In the rows, zero is written as 128.
The rows below come in pairs that one turn or mirror swaps. Which row does each named row swap with?
The rows were stretched afterwards, more along some directions than others.
luv: [111 115 153 122 152 136 108 123 130 125 136 134 136 129 130 138 145 145
  98 121 106 132]
Vinos: [121 143 154 112 133 136 117 105 158 107 151 126 139 126 146 144 142 148
 107 141  92 114]
rek: [111 133 145 123 150 117 121 133 121 129 143 122 120 131 114 123 137 147
 104 128 118 124]
povi: [116 121 163 111 135 137 131 125 155  91 147 143 132 132 164 173 131 166
  94 124  92 110]
goda: [137 127 144  98 144 122 126 125 158 101 141 146  95 129 157 172 149 158
  85 140 100 112]
Panul: [130 119 151 106 168 124 134 101 155 111 152 124 122 116 137 161 122 170
  89 140 116 125]
Lok: [135 134 142 118 153 114 133  89 134 109 150 146 130 146 135 150 115 151
 104 123 101 127]
roz: [128 126 139  95 143 124 125 103 116 114 123 130 124 130 130 164 138 146
  96 114  99 129]
Vinev: [134 144 134  93 133 145 128 121 160 117 139 122 114 112 153 150 124 146
  95 127 108 143]
dat: [127 102 152  99 143 118 136 141 128 122 120 131 124 129 142 146 132 166
  79 108 103 138]
Sur: [119 132 149 102 139 113 127 117 155 118 146 129 121 132 158 146 141 173
  74 118  97 145]
daf: [125 133 144 119 143 120 111 136 122 119 116 135 111 150 124 144 132 149
  93 130 105 119]
fuboz: [116 119 168  94 140 130 116 117 148 119 163 148 123 133 146 146 134 165
  74 129  94 129]
fur: [138 119 137 120 105 117 128 164 136  84 124 139 122 141 160 167 116 136
 102 115  96 123]
Vudi: [131 143 123 115 138 138 142 122 158  96 120 137 125 135 148 177 131 121
 109 147 109 129]
naz: [111 138 154 128 148 132 113 100 121 112 135 138 144 156 133 125 122 136
 108 115 110 130]
retom: [114 144 138 123 149 134 140 123 151 103 133 129 135 128 132 149 134 143
 121 153 114 118]
ver: [120 121 150 129 149 106 124 130 122 120 143 138 112 140 111 132 126 152
  94 131 107 113]
lital: [109 131 143 100 164 139 127 102 137 116 142 124 121 115 129 153 158 159
 101 139 118 126]
sovi: [127 120 164 136 150 127 128 112 148 110 141 156 132 134 139 162 139 161
  98 114 107 128]
deden: [109 137 143 118 129 150 131  92 152 107 150 112 146 126 148 139 128 161
 104 114 135 136]
pava: [120 116 160  98 119 119 115 130 143  94 149 146 110 126 157 159 134 153
  70 118  97 130]
kem: [112 116 147 113 139 123 119  99 121 119 153 134 135 115 114 145 135 163
 102 122 112 133]
Noru: [119  90 148 111 150 100 133 135 122 104 146 137 114 128 129 153 130 163
  82 119  98 120]
Rago: [125 155 133 112 165 130 119 105 173 105 142 130 126 126 149 158 139 160
  99 166  96 125]
giz: [119 135 154  98 143 120 131 151 131 122 145 132 124 143 141 138 129 152
  86 124 114 122]
vikog: [122 143 146 122 130 144 127 105 143 110 156 122 130 124 151 139 126 136
  96 129 128 136]
nulak: [126 114 143 129 149 125 109 126 150  97 154 143 115 114 143 157 142 154
  94 138 103 105]
zez: [139 129 161 110 158 115 124 107 142 110 145 159 129 149 149 165 121 162
  80 129  58 115]
tudi: [119 127 142 137 136 125 123 149 109 123 138 141 127 152 118 146 132 136
 116 109 117 123]
soro: [102 137 154 125 120 126 130 125 113 102 141 119 138 147 138 141 124 158
 103  87 120 135]
tiga: [132 132 141 131 163 129 129 115 149 101 140 142 130 121 124 149 129 144
 117 155 101 113]
geti: [137 123 164 112 124 123 134 134 154  99 145 138 127 132 161 165 138 139
  97 111 120 119]
lasef: [113 118 149 140 160 123 125 131 125 117 135 143 116 141 109 146 130 145
  96 122 114 127]
ras: [112 121 156 101 175 111 112 120 147  93 145 149 125 137 143 159 129 166
  71 141  92 115]
sunum: [126 126 157 114 149 130 127 130 154 102 148 130 127 120 148 167 149 157
 113 137 113 104]
zezod: [118 131 151  95 134 141 127 127 145 111 135 122 131 138 164 145 136 160
  86 109  99 139]
rava: [135 116 156 113 136 128 120 108 138 106 156 148 126 129 149 165 129 158
  88 103 113 129]
pem: [118 108 149 134 129 111 148 155 130 110 143 134 116 136 139 145 128 146
  96 113  95 109]
Diro: [138 133 149 101 143 121 139 115 115 126 114 135 125 159 130 162 133 140
 101 114 100 127]
zatub: [120 141 144 113 147 150 132  90 147 125 121 122 144 130 150 156 145 150
 103 119 118 132]
sebud: [116 129 134  94 138 123 139 130 140  87 143 131 128 116 151 165 127 163
 107 120 104 122]
gim: [130 121 153 131 145 133 146 144 129  99 127 133 128 145 126 138 110 144
 101 112 120 112]
nabu: [138 137 143 128 144 128 138 116 155 108 147 122 128 108 122 138 127 158
 110 129 112 125]
mip: [102 108 169 123 150 120 124 153 140 105 148 132 130 143 145 141 127 147
  89 126 107 120]
Zor: [112 115 130 127 142 131 137 133 130 106 123 136 120 134 143 158 145 149
 104 116 125 126]
Pufo: [122 120 167 119 150 109 125 130 114 110 140 142 118 158 128 140 127 151
  95  96  92  95]
Zuz: [115 130 161 124 157 144 117 114 119 130 134 133 133 138 131 121 128 153
  91 132 103 131]
zoku: [115 125 159 117 134 141 107 128 134  94 130 127 127 125 151 154 134 132
  99 123 101 120]
Guz: [144 142 128 108 146 124 131 114 147  93 135 133 119 142 141 155 120 155
 103 147  83 120]
zozap: [128 132 140  95 159 133 114  79 138 119 136 124 129 114 148 166 138 146
  89 136  98 133]
fito: [108 128 167 129 162 107 114 127 116 133 152 147 144 142 109 119 141 154
 101 128  97 123]
dogok: [133 131 146 112 124 131 112 137 142  92 128 138 128 128 156 170 139 134
 105 124  90 111]
pobo: [117 131 149 112 159 144 136 139 158 109 129 119 118 123 138 163 135 149
  92 114 126 118]
naveg: [103 117 160 101 133 111 130 102 120 108 156 128 125 147 145 149 128 173
  75  99 108 125]
bam: [114 134 151 118 126 131 128 157 132 113 134 125 122 143 143 129 123 149
 107 107 105 131]
busib: [112 132 163 119 153 109 128  96 117 103 154 142 132 136 124 146 140 178
 110 138 108 107]
lebo: [138 138 137  95 143 139 116  90 171 103 155 124 121  99 152 166 143 156
  96 145 112 134]

Panul pairs with mip
daf pairs with Vudi
Diro pairs with fur
rava pairs with zezod
sunum pairs with Noru
luv pairs with lebo

The rows below come in pairs that one turn or mirror swaps. Which row does each named row swap with?
The rows were stretched afterwards, more along some directions than others.
mupe: [132 107 130 111 100 113 146 112 152 126 138 139 124 180 122 110 132 111
 109]
Sev: [148 122  82 120 140  86 126 112 125 109 119  91 156 142 116 129 145 127
 106]
kote: [144 121 115  98 133 122 145  93 115 124 113 116 128 119 128 136 143 134
 124]
Gime: [152 114 125 119 132  96 160  93 149 140 151 126 144 148 137 124 142 114
 110]
fopog: [146 137 103 138 107  83 130 100 132 120 125 117 128 147 136 128 123 125
 120]
Bifi: [131 117  97 100  95 137 148 110 141 111 100 104 119 169 108 103 143 117
 116]
resa: [134 106 104 118 129  94 141 109 140 111 136  98 158 153 105  97 156 107
  99]
zedu: [131 102  89 120 104 114 158 111 121 104 127  95 149 156 110 101 164 105
 111]
Selod: [152 119  87 115 133 102 147  79 148 123 122  95 147 130 129 125 138 115
 127]
goke: [123 107 119 126 138 145 146 126 129 125 136 135 139 142 121 107 149 104
  97]
ziba: [156 123 113 115 150  91 137 111 126 117 154 107 143 144 128 123 146 136
 112]
sefu: [144 112 119 107 132 125 145 128 144 114 115 100 132 164 116 123 150 120
 131]
ruf: [146 112  85 120 127 118 134 125 146 110 109  89 131 157 103 118 155 134
 149]
Kikir: [121 101 103 117 111 148 159 120 137 125 121 120 121 141 118 120 162 111
 134]
pup: [118 117  79 128 127 142 154 108 125 126 129 113 136 144 126 113 145  95
 112]
lodod: [127 112  89 137 138 152 145 137 133 109 120 116 120 140 146 140 149 127
 135]
fegib: [136 114 124 111 116 119 156 110 116 124 121 135 145 167 148 116 141 121
 106]
Bogof: [133 126 124 103 131  97 138  92 113 136 123 120 135 149 126 131 134 118
 116]
Nos: [153 106 110 112 125 104 134 136 136 128 122 101 150 158 123 107 144 120
 125]
bezu: [138 115  96 116 120  92 140 134 148 119 133  91 151 191 114 102 144 113
 106]
Mezi: [158  98 104 120 120 124 144 114 163 110 128 108 133 150 121 108 156 130
 132]
poz: [139 111  76 115 130 122 154  98 126 102 111  78 149 139 119 111 156 113
 126]
Kamop: [140 113  90 110 130 107 142  85 136 130 115 100 161 146 112 104 146 106
  96]
tedel: [145 114  81 133 105 120 149 108 133 107 121 113 124 147 140 125 133 137
 123]
rom: [128 110  91 139 117 137 141 145 137 116 130 123 120 165 131 121 158 125
 124]
Lup: [159 102 119 100 117 101 128 125 134  98 108  85 134 163 113 111 135 139
 130]
pud: [138 115  82 154 114 110 157 117 155 121 149 116 131 165 133 124 153 114
 131]
kube: [143 113  80 133 125 137 142 125 136 124 119 110 145 140 146 116 134 110
 125]
kesu: [141 115  93 122 104 121 138  98 137 107 107 109 109 132 122 140 140 130
 151]
Lus: [145 108  88 141 120 104 130 124 157 127 151 107 131 152 120 111 143 115
 122]
radig: [145 110  84 133 136 107 162 105 125 115 142  82 139 127 133 126 150 132
 115]
seki: [128 110 107 110 128 142 160  99 113 119 126 117 131 135 110 115 154 111
 106]
Vazi: [138 128 119 121  99 124 138 108 138 121 106 147 122 157 134 117 130 126
 121]
davuk: [141 120  83 132  98 116 147 116 133 104 117  81 121 154 126 120 141 113
 125]
mokov: [138 115 103 124 130 131 150 113 134 115 122 138 143 145 134 134 152 117
 106]
rok: [134 108  97 140 121 142 156 107 133 131 127 128 147 138 144 119 150  92
 107]
Metug: [142 121 105 115 128 128 121 143 130 117 126 103 132 161 135 122 134 130
 125]
saze: [131 120  77 118 140  96 136 106 143 110 125  87 137 151 118 127 146 132
 120]
lut: [149 118 116  97 120 109 141 104 151 109 128 105 141 170 130 116 146 134
 120]
Dufe: [140 118  96 131 114 107 156 110 118 123 141 120 141 139 153 126 143 121
 107]
donim: [142 118  93 123 132  94 141 101 144 112 133  96 125 151 114 130 158 136
 125]
benif: [140 112 116 107 120 114 134 136 136 115 136 125 143 170 118 104 158 121
 122]

fopog pairs with Vazi
Lus pairs with Mezi
Selod pairs with kube
donim pairs with rom

The rows below come in pairs that one turn or mirror swaps. Which row does each named row swap with?
The rows were stretched afterwards, more along some directions than others.
lin: [120 132 153 111 126 140 154 117 114 150 131 124 124 123 151 133 119 124
 129  88 102 109 126 152 111]
rif: [120 106 149 145 107 155 176 108 128 134  92 129 125 136 150 158 152 126
 136 111 128 112 122 128 140]
bel: [132  92 158 141 118 145 166 117 123 129 118 143 113 126 148 140 138 129
 131  96 131 118 111 142 145]
Bize: [129 107 154 134 120 118 158 119 124 150 119 117 112 134 165 138 129 123
 147 101 126 100 124 113  95]
lafus: [121 134 151 120 137 130 157 115 122 169 125 110 123 127 157 128 126 130
 124 118 123 102 146 118 107]
sofe: [127  98 163 130 127 144 171 117 120 147 114 131 103 118 146 135 136 130
 133 115 133 111 132 120 134]
Rozo: [122 110 156 128 121 121 155 127 125 144 136 113 102 119 154 132 119 130
 153 103 126 101 132 124 107]
fered: [133 107 144 150 110 152 163 110 134 139  95 135 134 135 160 140 149 117
 134 102 121 125 123 138 139]
rem: [118 121 154 128 112 135 150 118 112 149 103 100 130 131 156 150 142 119
 144  92 124  93 127 136 101]
funu: [113 127 153 128 105 140 152 115 102 146 118 127 105 127 132 148 138 131
 153  78 124  90 123 135 118]
fabu: [127 110 134 147 114 116 141 136 112 136 127 130 121 130 157 143 133 114
 120  79 121 103 127 146 102]
kidaf: [130 115 146 134 105 149 160 101 126 129 101 131 133 140 140 135 148 119
 130 100 112 104 124 147 127]
Fasir: [131 112 161 140 113 128 160 116 134 137 118 152 118 141 166 145 134 118
 126  89 119 114 128 120 119]
defuv: [119 111 164 137 122 139 153 124 122 136 104 131 109 125 148 155 142 114
 134 102 126  99 120 117 120]
zif: [141 136 145 133 108 116 148 120 124 154 138 129 134 116 154 138 126 123
 125  96 122 106 156 131  97]
mibov: [118 130 154 125 112 166 160 111 106 143 129 121 112 132 141 141 135 119
 133  69 108  97 123 156 121]
zol: [132 113 145 131 135 131 153 116 126 151 126 133 139 129 150 120 125 115
 110 113 115 123 126 144 107]
maz: [117  99 146 132 118 138 160 109 121 133 105 148 110 136 141 146 134 130
 146 102 124 115 112 137 142]
Dem: [129 148 138 122 103 117 139 111 123 160 128 116 134 124 157 142 125 116
 145  92 110 112 149 144  98]
Kifi: [128 117 134 164 106 120 147 127 123 127 110 153 125 124 160 161 148 128
 118  88 137 106 130 127 116]
fako: [122 113 141 144 119 129 156 125 123 149 134 117 109 107 146 135 130 128
 146 108 124 115 137 134 127]
Fofug: [130 111 139 142 119 134 160 117 135 143 105 119 132 131 164 133 138 120
 134 119 116 115 132 134 117]
ronu: [131 136 135 151  92 134 144 119 116 149 117 124 131 124 165 154 136 124
 132  72 113 105 144 152 116]
raroz: [135 122 149 118 116 144 159 111 108 169 140 107 126 110 143 124 119 124
 124  96 113 116 145 156 124]
ruva: [143 130 152 147 103 144 167 118 121 149 121 128 129 114 158 155 142 122
 116  76 118  95 144 132  98]
Kesof: [137 110 145 144 125 138 167 114 123 132 134 149 124 112 136 133 138 134
 112 111 137 112 138 129 131]
dasor: [122 138 164 106 107 137 158 111 109 167 119 122 124 123 152 140 136 119
 145  97 115 118 145 136 122]
dufus: [120 130 140 100 118 115 142 115 119 162 138 112 124 137 155 126 106 120
 151 101 104 118 139 148 110]
befub: [128 127 141 111 115 138 165 101 118 160 141 112 126 122 136 124 119 126
 147 107 106 120 149 156 123]
nol: [127 115 146 113 114 138 169 108 115 164 115 115 115 135 150 120 126 131
 141 105 115 119 137 129 121]
met: [133 119 166 134 128 145 169 115 124 143 131 121 125 119 138 116 138 126
 126 107 124 101 129 135  98]
dilod: [125 116 145 116 116 147 164 105 117 141 126 126 128 126 132 122 129 119
 136  96 107 108 126 166 115]
Gibef: [144  92 149 161 104 147 168 109 136 128 108 138 121 126 161 143 140 128
 127  96 121 111 131 141 138]
lona: [128 118 161 133 116 162 178 109 127 146 133 123 106 113 149 124 131 131
 137 101 115 120 137 144 139]
nen: [121 102 158 112 122 149 166 105 113 142 118 115 111 126 129 137 137 127
 145 111 121 106 122 147 131]
bolav: [124 138 161 114 105 133 160 108 109 152 113 133 122 146 149 147 140 124
 144  90 122 106 134 132 110]
Vuve: [105 141 158 100 127 133 155 111 127 157 136 102 117 121 146 129 119 112
 150 109 103 111 146 148 104]
zilek: [121 149 148 126 118 137 155 123 113 168 122 109 125 123 165 150 130 118
 144  94 113 108 141 128 105]
kifos: [124 116 159 115 111 152 165 106 121 146 132 116 116 124 134 120 136 127
 157 103 117 122 127 158 143]
teka: [131  93 165 131 129 149 164 115 114 136 129 129 108 130 138 114 133 131
 134  98 133 105 115 135 127]
benu: [117 111 141 142 120 139 163 129 128 133 127 132 109 122 150 138 136 116
 127  94 109 115 124 151 121]
gulik: [145  97 172 132 116 172 185 108 116 144 122 123 116 124 146 135 145 123
 120  96 122 109 124 131 135]
Febek: [125 112 144 132 124 150 163 119 114 148 143 125 107 119 150 142 124 121
 118  85 111 108 132 148 115]
siki: [126 101 156 134 121 128 165 119 137 120 111 135 120 142 161 139 137 120
 135 107 118 114 119 132 113]
Pid: [131 130 160 111 116 132 169 122 125 157 150 116 123 108 163 136 117 119
 143  98 109 121 149 150 111]
kof: [147 108 168 124 124 140 172 109 125 157 127 121 123 122 147 129 128 121
 136 113 124 110 136 121 122]
vago: [130 102 159 125 125 155 171 122 115 158 141 101 110 126 156 120 125 107
 132  93 110 106 133 142 110]
Dozov: [129 103 162 121 126 112 162 119 122 158 138 116 113 126 150 120 126 125
 135 112 133 112 140 127 104]
losep: [128 113 149 120 114 144 165 109 118 134 143 126 119 122 125 126 131 122
 140  95 122 112 138 163 121]
Sete: [112 148 159 122 112 144 145 120 106 161 116 121 120 133 151 148 139 117
 144  90 121  98 139 121 120]
gatar: [122 135 148 143  96 135 148 122 114 150 118 133 126 122 143 160 143 118
 129  85 127 104 138 124 126]
vuzi: [110 120 133 123 118 114 146 119 134 129 116 139 123 125 141 152 135 119
 146 113 121 115 132 142 112]
bula: [134 128 132 128 112 108 138 116 126 146 124 132 140 128 155 146 123 122
 134 101 120 112 138 135 107]
Tubak: [117 116 142 129 110 122 155 117 122 138 120 132 112 141 135 135 145 121
 144  98 126  99 131 132 103]
zud: [126  98 143 155 121 135 164 128 123 128 126 151 107 119 150 135 137 126
 124  91 130 108 119 136 117]
nom: [128 125 151 105 109 148 164  98 101 155 135 118 119 131 132 128 131 125
 134  87 113 108 136 160 119]
vuti: [120 140 154 111 113 131 151 119 121 156 130 117 114  97 141 138 119 129
 150 102 116 112 150 127 119]
fene: [127 112 154 130 114 142 169 110 135 113 126 140 118 132 145 134 134 121
 143  96 112 111 128 155 123]
zumo: [113 143 159 114 120 121 135 122 123 144 113 120 124 128 136 146 132 127
 153 117 136 110 139 122 131]
vok: [121 135 144 109 115 113 140 112 123 161 123 116 130 136 161 138 117 114
 154 100 109 115 133 134 102]
vanuv: [137  99 144 149 116 126 164 114 138 141 110 128 117 135 167 137 137 122
 133 110 123 113 128 124 112]
kapu: [125 133 161 121 123 128 157 121 121 147 119 128 114 143 148 147 129 128
 123 104 123  96 139 113 110]
rit: [125 114 139 148 113 129 154 118 129 135 107 126 120 141 159 139 142 125
 143 103 124 102 122 122 112]
suna: [121 133 139 124 119 149 157 110 114 148 116 114 137 121 134 126 143 124
 128 112 114 109 132 150 130]
kupos: [110 136 151 122 111 139 149 117 110 147 134 139 101 130 140 143 136 125
 146  85 119 112 132 138 128]
vek: [136 107 171 125 122 135 174 115 121 148 108 128 123 123 154 151 137 132
 130 116 134  99 133 113 123]
Muk: [129 134 164 105 132 121 151 107 127 164 133 110 133 112 137 119 123 135
 143 132 136 109 152 124 123]
Botib: [117 156 162  96 109 143 157 109 105 170 130 112 119 117 136 136 127 125
 148  93 109 104 153 143 116]
Losak: [122 133 146 126 111 115 133 129 112 144 130 121 128 135 152 141 129 110
 131  80 116 101 134 137  91]
remik: [127 109 175 124 120 157 178 114 113 153 116 117 105 118 151 142 142 119
 131  99 120  97 136 121 113]
Midan: [122 143 152 124 108 160 158 118 108 157 123 120 127 120 157 152 140 117
 132  82 109 119 133 144 130]
lam: [116 108 154 138 120 148 161 118 124 130 120 137  99 116 146 140 141 124
 138 101 123 117 118 139 142]

rit pairs with bula
kupos pairs with nen
gulik pairs with Midan

